In the data rows, 128 means zero.
What is the hidden score of each row? Scores go from 0 to 30, and 15 is about the middle. The score is a weighted sum of the row's numbers plus the product of two more (or one squared), each taken from its middle value.
103,171,157,86,109,128,135,64,163,96,145,126,155,90,128,138,136,104,207,138,176,125,138,155 >> 22
166,177,138,169,196,106,178,128,173,148,87,153,182,100,88,151,79,103,165,107,138,156,140,155 >> 16
171,137,111,182,100,159,85,174,144,129,128,157,153,133,127,111,95,47,115,114,91,120,98,141 >> 19
162,142,175,131,144,107,139,106,110,190,86,154,131,92,152,108,62,102,146,107,129,141,119,148 >> 6
69,84,106,99,87,99,104,198,113,180,127,189,129,137,100,101,96,113,137,144,119,145,155,61 >> 20
130,90,147,103,121,160,129,194,124,134,154,81,179,162,92,112,124,131,92,156,40,90,171,147 >> 14
137,111,121,162,150,129,147,114,131,169,116,92,196,133,118,133,140,100,182,188,120,139,47,122 >> 16
84,104,117,153,135,161,145,94,69,156,171,132,148,97,132,124,198,135,125,163,126,139,180,132 >> 6
87,134,149,185,162,148,122,155,162,58,78,94,160,174,134,104,72,89,154,95,141,99,111,167 >> 12
120,107,137,92,74,155,159,97,119,83,113,152,129,136,104,137,115,118,140,81,104,146,131,105 >> 14
72,175,127,96,130,157,152,95,102,104,101,130,119,130,156,133,134,109,86,109,110,115,133,95 >> 14
118,176,90,130,137,93,133,91,124,124,135,96,145,130,189,144,96,123,107,133,95,87,105,124 >> 12
92,163,179,166,122,120,187,32,237,124,138,105,151,164,119,155,121,108,171,151,141,89,173,121 >> 17
86,140,156,170,100,146,88,169,156,71,113,116,189,159,131,129,49,109,155,111,147,127,107,169 >> 13
132,116,115,173,132,105,156,163,162,169,151,64,95,103,143,79,156,181,138,151,72,75,125,108 >> 10
173,152,146,89,111,88,161,139,112,157,71,96,127,131,122,185,110,87,146,169,167,73,128,120 >> 7
155,121,145,134,117,123,141,115,137,150,90,116,128,119,105,140,155,75,155,170,146,88,148,136 >> 11
133,160,119,112,160,118,122,109,139,65,129,99,127,122,136,196,145,124,149,97,118,176,182,64 >> 17
116,133,91,143,122,161,78,120,59,102,138,151,139,147,72,164,141,105,100,81,125,161,110,145 >> 18
119,171,105,114,151,174,191,130,121,144,155,121,133,117,85,132,165,163,41,105,124,111,91,142 >> 7
151,161,106,132,105,133,102,156,68,93,123,119,140,103,105,139,117,142,75,70,96,150,114,173 >> 12
142,166,142,107,126,182,140,152,94,189,115,178,100,132,150,94,90,104,147,149,141,133,95,159 >> 15
164,132,151,84,64,113,181,171,124,152,100,157,102,139,94,166,145,91,90,175,110,144,108,131 >> 14
122,129,120,103,163,192,132,99,109,159,103,101,166,111,162,135,126,112,75,100,153,84,71,142 >> 12
145,126,108,97,102,103,75,126,127,153,159,101,97,140,112,137,160,131,107,135,96,174,144,133 >> 17
158,123,127,143,125,174,115,144,169,137,157,77,154,158,130,113,125,161,97,132,86,115,98,146 >> 17
69,157,167,144,137,154,107,112,95,118,137,162,122,129,170,150,125,133,101,137,146,137,95,95 >> 16
149,102,92,116,99,150,150,230,140,165,98,149,149,208,126,144,96,116,137,154,161,126,130,86 >> 15
125,183,177,98,62,118,179,137,67,162,165,111,116,110,112,199,97,121,89,97,163,86,88,173 >> 8
97,157,153,137,138,115,152,103,136,105,209,160,128,127,146,148,121,123,195,154,170,115,134,95 >> 18
166,107,161,54,108,118,171,110,189,154,154,128,157,127,150,111,176,151,123,186,94,103,112,89 >> 17
77,82,82,121,114,231,114,126,75,172,145,97,161,121,153,105,173,146,147,170,127,113,162,158 >> 10
94,148,145,137,102,131,161,76,164,65,151,105,191,146,129,174,136,121,146,119,98,97,110,118 >> 20
112,129,170,143,118,124,121,128,141,123,107,125,131,107,90,138,85,74,161,126,123,197,134,148 >> 16
62,95,132,158,159,205,132,96,119,172,101,97,120,96,135,133,149,132,154,149,143,109,208,137 >> 5
103,178,160,104,127,179,114,138,69,132,187,106,120,81,120,90,125,187,72,106,153,142,94,163 >> 17
170,166,114,140,186,147,118,104,107,74,150,135,154,126,101,130,174,96,114,123,120,130,161,91 >> 15
128,175,62,152,67,143,116,157,111,88,127,142,166,128,125,89,139,172,66,119,73,140,113,143 >> 16
126,140,81,135,119,156,127,107,114,114,145,160,158,147,84,144,204,104,87,85,111,156,104,121 >> 19
141,99,116,121,99,111,104,127,108,111,159,145,141,175,145,148,100,134,116,126,155,111,169,155 >> 15
77,46,131,116,90,192,106,146,109,159,141,183,77,115,102,76,103,101,153,136,91,118,129,79 >> 24
158,138,141,98,99,109,145,130,85,165,143,150,125,114,126,184,100,131,116,127,191,114,86,115 >> 10
155,143,180,149,76,146,124,159,118,142,157,149,138,128,116,154,94,119,111,171,177,132,62,94 >> 13
173,131,135,108,142,133,177,120,145,108,92,135,156,146,81,108,183,87,126,153,163,115,143,141 >> 14
87,121,155,129,145,74,123,128,128,94,125,74,134,171,182,174,136,131,61,193,48,72,106,100 >> 15
106,154,155,96,92,157,49,147,103,135,136,109,102,61,151,111,94,73,159,114,124,145,127,139 >> 27
188,160,178,155,164,150,149,136,104,112,158,179,167,185,143,87,133,109,94,108,125,140,120,175 >> 21
109,150,122,138,97,142,108,131,126,146,179,151,177,124,114,205,122,138,83,146,157,132,104,86 >> 18
87,67,129,123,102,176,113,136,90,117,123,90,117,116,181,149,152,142,85,150,138,108,156,169 >> 12
172,128,96,143,111,153,75,99,112,94,142,77,73,93,128,150,153,82,168,99,50,193,134,172 >> 12
107,101,197,139,140,194,151,116,57,163,116,135,157,125,162,167,124,102,151,165,133,130,207,138 >> 14
122,108,75,70,83,84,92,120,97,126,128,113,95,191,105,109,131,145,92,108,162,150,177,131 >> 12
116,104,159,132,71,104,144,130,130,160,164,164,160,116,123,146,95,138,152,114,86,94,127,74 >> 17
90,152,142,107,85,159,122,131,109,137,117,126,95,143,177,114,101,98,155,183,160,140,97,81 >> 20
158,117,119,107,97,134,124,102,105,125,119,67,109,114,92,201,110,88,102,110,51,193,163,150 >> 3
163,134,129,126,150,108,158,82,131,94,139,124,127,121,109,132,176,219,137,96,178,136,143,163 >> 13
120,103,123,102,160,153,138,177,131,129,125,122,147,147,134,105,122,101,82,151,79,59,150,129 >> 12
63,82,109,69,119,172,125,135,98,151,126,189,142,129,108,122,116,95,161,97,91,121,193,58 >> 20
132,96,139,94,116,161,124,102,132,136,150,140,96,126,188,134,86,165,76,109,130,126,61,163 >> 10
87,102,65,78,54,99,76,170,109,162,144,200,107,147,66,89,141,134,96,101,98,124,139,60 >> 26
59,133,145,107,115,143,119,101,108,162,180,166,134,137,169,177,131,164,130,112,200,75,116,154 >> 19
119,124,149,196,136,136,157,188,115,71,82,68,117,135,103,143,102,82,152,151,115,136,99,196 >> 17
43,71,105,116,194,201,158,99,120,140,95,38,157,113,186,154,178,183,116,138,182,69,200,145 >> 5
108,121,98,174,150,103,130,151,133,101,146,196,130,98,141,117,137,177,109,155,141,147,139,46 >> 15
111,94,67,111,105,71,115,194,171,174,120,127,96,211,154,134,152,157,86,111,164,104,122,104 >> 18
145,105,139,93,128,89,165,140,179,126,102,184,118,93,109,86,156,116,85,180,128,126,144,116 >> 12
69,93,86,108,159,85,115,98,130,153,132,138,98,178,137,126,83,121,73,87,100,93,151,137 >> 7
84,171,77,131,132,97,108,141,175,113,105,106,156,97,155,165,130,176,81,110,128,130,111,102 >> 14
147,108,151,125,205,109,92,161,92,101,144,159,93,166,171,169,105,110,157,182,128,152,138,57 >> 20
111,136,110,149,80,109,113,138,121,205,122,119,103,145,103,74,144,160,147,117,117,136,141,136 >> 16
98,152,109,195,140,111,104,126,100,95,111,109,148,170,109,91,105,120,141,143,125,139,131,123 >> 15
152,136,99,183,150,77,136,132,158,155,132,141,78,121,165,64,120,164,147,118,156,83,158,114 >> 10
76,129,109,172,139,72,115,157,123,121,135,128,99,121,202,84,119,151,115,137,101,37,120,139 >> 17
159,107,125,124,105,113,90,84,97,130,151,126,112,148,84,143,147,124,140,125,128,153,170,169 >> 12
110,156,88,129,68,137,76,145,137,153,194,122,128,104,139,76,148,113,164,143,110,110,98,130 >> 25
152,161,71,119,127,119,135,90,142,128,114,135,119,145,148,137,72,156,124,176,171,118,137,122 >> 5
156,72,103,102,176,127,123,79,161,156,83,123,107,185,98,136,98,134,130,81,128,120,177,150 >> 6
171,69,115,97,136,113,122,120,135,150,142,103,134,180,102,151,99,135,127,101,98,139,148,111 >> 13
111,86,131,114,158,185,182,141,61,136,69,45,141,120,133,128,169,143,101,178,137,107,192,158 >> 2
92,161,92,151,49,153,93,118,122,89,97,138,121,124,125,152,130,95,102,83,118,125,134,133 >> 17
130,156,119,112,160,124,84,111,126,80,116,118,123,58,141,164,133,157,152,94,119,167,166,64 >> 20
117,143,81,190,96,132,129,161,163,91,128,84,173,146,119,110,108,82,143,151,96,126,93,171 >> 18
157,89,131,122,100,87,109,137,113,93,133,102,96,100,155,100,173,207,126,97,147,161,86,154 >> 10
132,147,138,149,97,108,98,129,136,112,129,80,144,141,119,189,143,123,146,145,32,190,134,134 >> 22
138,108,149,99,90,157,151,141,172,191,159,130,99,118,93,183,107,197,86,137,177,167,107,70 >> 14
180,79,173,98,177,153,110,159,163,104,134,136,112,154,140,133,156,169,102,177,92,128,114,77 >> 15
165,106,133,119,140,163,84,125,99,113,143,106,164,57,114,82,174,153,172,97,136,144,93,125 >> 25
114,142,139,78,110,104,106,119,115,111,146,94,179,71,117,121,156,145,161,87,130,145,149,123 >> 20
168,179,97,98,93,131,126,162,127,105,132,160,155,78,129,152,119,117,120,137,163,103,121,122 >> 14
132,147,131,132,114,132,105,96,82,137,199,149,142,142,91,149,162,139,81,170,148,152,77,116 >> 18
163,164,158,95,177,130,180,147,103,143,108,171,112,84,155,96,100,122,106,132,123,147,113,170 >> 11
138,120,141,160,174,100,161,113,119,159,170,160,145,142,64,112,213,100,114,199,141,150,98,134 >> 17
126,116,137,130,69,160,114,169,139,154,165,202,146,134,104,135,95,75,149,121,89,138,113,57 >> 26
147,153,139,195,113,153,158,200,94,67,103,97,132,170,118,123,98,99,148,123,168,131,107,182 >> 16
187,150,103,101,76,121,136,131,89,95,116,148,140,117,91,169,94,107,114,49,123,126,132,148 >> 11
78,151,124,118,178,133,166,109,130,165,106,102,126,102,177,154,113,143,131,136,130,104,94,100 >> 12
117,117,104,170,130,131,125,110,111,101,125,145,146,151,138,110,121,92,175,135,147,153,134,53 >> 18
124,110,124,216,168,177,115,136,137,91,82,75,169,85,125,145,109,69,171,99,109,140,103,137 >> 14
128,78,127,126,117,173,142,107,108,113,139,83,127,120,192,153,150,170,118,143,143,101,147,188 >> 12
145,99,110,115,160,113,199,201,123,195,125,102,64,195,123,156,192,143,107,156,100,129,138,88 >> 8
98,160,105,74,39,92,122,103,131,127,88,118,102,98,88,151,107,116,125,134,166,158,121,136 >> 11
97,143,142,131,84,126,109,73,176,150,148,139,116,142,95,141,105,68,182,97,198,102,112,130 >> 18
112,117,104,177,165,72,139,146,118,134,160,167,127,101,114,95,150,146,166,174,151,132,63,96 >> 17
143,149,151,170,183,133,128,114,105,86,109,154,138,175,143,109,148,122,151,113,145,171,137,119 >> 21
126,142,191,170,197,104,84,132,186,93,132,90,118,172,134,145,149,105,105,158,118,130,150,145 >> 21
144,38,127,118,147,135,99,88,119,152,131,98,183,122,114,128,131,124,122,133,114,121,112,124 >> 17
153,71,142,154,152,152,83,129,151,102,125,143,101,188,178,132,150,106,145,138,102,156,133,101 >> 23
117,150,132,104,84,140,92,116,83,160,175,154,112,172,107,170,129,125,97,104,193,101,85,118 >> 22
154,34,152,126,111,133,112,192,132,95,128,106,116,131,145,105,130,107,85,173,94,101,146,193 >> 13
146,74,132,125,119,155,46,102,32,137,170,107,160,125,143,133,151,93,124,143,132,128,136,162 >> 22
150,85,118,88,149,200,86,149,122,142,150,121,210,121,114,108,159,69,148,118,82,100,132,125 >> 29
87,136,94,149,155,117,125,111,71,67,85,94,127,143,116,115,143,98,116,82,103,103,147,88 >> 14
122,129,111,167,98,97,203,137,134,141,130,148,103,144,94,168,129,127,134,139,135,184,55,134 >> 18
105,171,136,105,114,136,103,138,121,119,83,164,157,72,116,142,90,140,62,118,133,150,153,121 >> 4
122,133,120,142,127,114,134,150,113,119,144,147,165,169,133,136,115,104,138,114,74,122,156,133 >> 21
85,157,130,117,120,104,123,139,102,120,137,127,85,154,111,95,164,143,95,136,93,122,88,87 >> 19
123,135,193,53,110,157,130,106,164,113,143,218,119,129,146,83,126,100,101,170,123,145,100,151 >> 18
182,158,123,201,193,98,135,125,140,125,148,196,172,78,168,114,115,134,146,104,122,119,94,112 >> 16
145,146,189,106,142,134,163,99,119,68,134,141,110,125,130,94,107,102,124,113,128,113,132,85 >> 11
86,105,101,143,91,202,123,134,69,142,122,90,161,97,122,100,163,175,152,149,116,102,160,161 >> 13
105,83,133,131,101,163,106,127,132,165,134,204,120,112,109,98,124,105,147,136,118,114,153,110 >> 17
166,106,112,105,166,73,128,98,145,124,102,91,131,146,117,105,104,127,85,89,108,113,148,146 >> 6
101,117,112,140,68,183,106,127,101,174,152,78,202,108,149,103,165,157,155,184,139,117,176,123 >> 18
104,151,64,133,104,137,132,114,137,97,116,179,116,124,155,110,125,170,92,87,112,186,135,85 >> 16
108,129,84,81,128,118,147,94,145,162,82,125,63,149,191,133,96,144,182,70,160,126,138,121 >> 14
100,147,171,130,127,184,61,174,94,163,170,120,132,121,113,92,96,163,84,142,154,87,79,178 >> 18
93,82,156,102,160,162,104,169,135,116,130,88,170,125,131,123,160,129,157,153,140,78,170,160 >> 18
107,133,120,140,117,116,136,84,157,185,69,136,134,132,124,168,142,171,180,82,138,130,158,121 >> 15
142,36,97,106,165,129,98,102,109,127,119,105,163,135,122,132,133,93,120,121,106,124,123,139 >> 13
147,111,61,143,170,107,170,159,167,175,116,157,66,210,158,123,132,158,116,135,169,106,166,92 >> 7
149,44,135,110,150,144,164,172,142,160,126,137,126,109,103,115,151,126,146,153,112,105,205,172 >> 9
174,155,119,94,129,128,111,134,138,127,78,109,86,161,100,130,132,119,138,137,131,97,151,138 >> 12
143,70,67,88,132,26,153,125,144,136,113,124,92,121,131,112,127,131,146,112,116,129,97,123 >> 11
95,164,79,145,83,173,97,115,121,76,112,137,188,152,100,120,117,118,105,74,122,128,123,157 >> 17
153,171,102,113,130,143,69,103,163,116,141,142,109,97,128,131,74,109,139,110,160,153,104,97 >> 24
152,167,120,106,119,112,134,87,132,141,119,138,87,114,164,108,86,126,122,144,134,113,119,128 >> 10
102,116,123,169,183,126,166,115,116,104,161,169,90,117,189,112,150,140,139,164,138,120,82,37 >> 16
129,116,99,107,135,100,128,117,163,116,127,142,120,102,174,115,106,108,114,112,117,142,112,120 >> 15
173,114,116,123,135,55,104,109,167,130,127,95,148,132,104,126,113,131,89,72,119,140,138,161 >> 10
76,103,78,186,167,128,121,110,87,89,106,135,131,146,149,103,140,99,142,142,154,131,173,69 >> 11
114,77,68,82,99,48,128,128,159,142,118,142,138,192,88,128,112,163,52,109,145,105,131,138 >> 8
136,178,204,103,166,194,123,136,98,101,106,153,126,127,71,136,93,89,160,125,144,206,131,183 >> 15
99,138,178,130,114,114,142,93,164,115,158,100,115,146,192,121,168,187,139,162,105,139,113,63 >> 21
92,116,113,183,148,112,151,164,131,76,128,127,87,133,143,155,82,96,182,92,108,149,102,119 >> 18
129,116,141,129,122,156,173,90,146,127,130,120,60,113,125,78,118,163,104,167,105,110,160,123 >> 2
81,171,117,226,173,117,161,80,121,123,90,94,120,168,127,112,107,90,166,133,141,158,195,79 >> 5
52,67,144,120,116,167,58,160,105,167,126,166,129,102,152,136,127,129,125,128,128,63,150,97 >> 22
136,87,124,101,150,139,90,127,139,118,135,131,133,216,70,106,80,145,71,83,135,122,141,183 >> 10
119,171,161,86,105,153,133,129,128,103,84,119,141,58,97,160,105,89,163,119,203,165,107,136 >> 8
133,137,84,140,123,115,177,88,196,152,130,108,122,128,139,119,110,159,105,122,77,105,111,132 >> 5
134,171,105,105,134,97,202,163,133,157,84,84,84,136,67,191,117,127,136,172,120,122,131,124 >> 2
103,130,115,219,100,153,148,161,145,74,129,114,131,158,116,105,96,96,160,125,93,117,106,217 >> 26
148,123,152,113,113,110,121,82,175,79,111,126,106,152,143,170,89,106,131,102,147,119,113,160 >> 13
140,114,117,135,150,142,154,54,164,136,153,156,171,102,141,107,131,55,184,111,135,121,104,112 >> 15
130,180,122,113,127,117,128,119,119,111,128,118,129,151,119,146,94,134,123,132,108,147,129,115 >> 14
137,179,224,96,146,183,147,112,104,122,156,199,133,164,159,131,112,126,78,130,103,133,91,195 >> 17
139,200,116,95,146,106,98,65,112,29,165,69,161,66,143,183,165,86,159,88,110,142,143,96 >> 21
179,94,118,127,127,79,140,135,124,115,148,116,125,140,111,100,116,138,69,124,125,101,154,153 >> 6
127,133,136,136,133,171,151,163,134,106,111,152,138,154,123,128,137,89,134,172,156,123,105,89 >> 16
150,156,152,143,125,83,167,44,247,139,125,136,148,115,114,174,138,124,187,109,186,128,128,141 >> 22
103,133,99,131,149,139,121,117,63,63,114,79,144,89,155,88,155,125,136,142,144,136,150,83 >> 16
147,111,86,83,177,72,180,127,142,126,149,87,90,86,107,137,131,122,124,133,65,162,83,136 >> 2
184,157,66,103,94,112,125,138,139,116,118,119,129,67,118,109,124,186,70,138,94,143,133,127 >> 8
126,121,103,194,160,137,114,116,80,49,113,62,129,108,128,87,169,136,144,105,121,140,140,112 >> 14
176,106,140,137,100,121,114,99,148,121,129,102,143,119,122,168,133,127,98,100,75,142,133,156 >> 13
127,112,66,108,114,101,99,147,152,127,87,117,147,151,81,168,162,114,121,141,103,154,158,134 >> 16
120,56,154,162,103,159,113,119,145,187,147,183,131,111,80,121,147,145,163,136,101,110,161,110 >> 15
130,120,159,119,67,99,102,131,195,138,130,158,120,127,154,138,110,99,130,146,165,154,155,121 >> 20
123,120,75,157,154,96,188,152,119,142,169,162,107,196,196,157,145,158,143,130,117,109,131,29 >> 12
125,151,128,209,161,146,98,136,67,94,128,123,105,149,148,93,142,126,141,163,152,150,170,97 >> 15
145,92,181,113,84,133,128,127,72,83,150,130,97,158,99,53,125,133,119,175,151,146,137,145 >> 11
102,135,99,201,154,133,110,110,102,107,79,109,136,147,118,130,136,124,172,131,170,144,159,45 >> 15
70,120,141,99,134,95,100,99,121,122,94,93,125,134,168,182,115,167,136,77,136,91,151,157 >> 13
138,149,119,77,96,135,124,143,145,126,84,111,141,151,107,135,105,122,175,152,155,125,127,120 >> 15
168,89,189,102,170,157,128,148,200,116,149,76,139,174,143,106,205,186,82,200,92,114,120,73 >> 17
129,154,155,89,119,134,158,156,93,110,122,134,122,127,131,151,119,102,131,141,177,109,90,99 >> 12
163,153,89,67,155,124,145,107,172,84,131,81,160,116,106,184,154,143,96,122,124,141,135,56 >> 15
94,162,114,76,100,144,78,137,157,127,125,91,158,80,115,149,114,95,141,65,127,152,128,106 >> 27
89,83,96,121,161,97,123,116,126,177,137,154,83,131,161,140,120,168,171,106,136,126,156,75 >> 13
141,67,160,128,156,163,142,202,152,125,146,147,175,133,125,96,167,117,127,141,83,118,247,125 >> 19
155,123,136,163,103,57,147,147,151,130,139,120,89,101,194,110,149,175,188,118,119,133,133,72 >> 19
113,115,112,140,91,117,127,111,150,206,99,103,112,150,141,82,118,169,154,133,134,96,137,136 >> 12
114,105,122,107,180,145,111,107,154,114,143,120,131,133,151,126,118,126,130,75,126,81,132,169 >> 15
102,96,114,129,89,168,136,172,79,165,149,141,104,130,108,99,151,100,124,159,123,119,160,116 >> 11
202,116,105,105,95,97,105,88,100,138,90,68,120,104,126,154,151,118,118,146,48,171,142,156 >> 10
55,114,135,121,156,78,156,107,151,118,135,128,157,148,105,155,165,148,141,161,174,128,89,134 >> 22
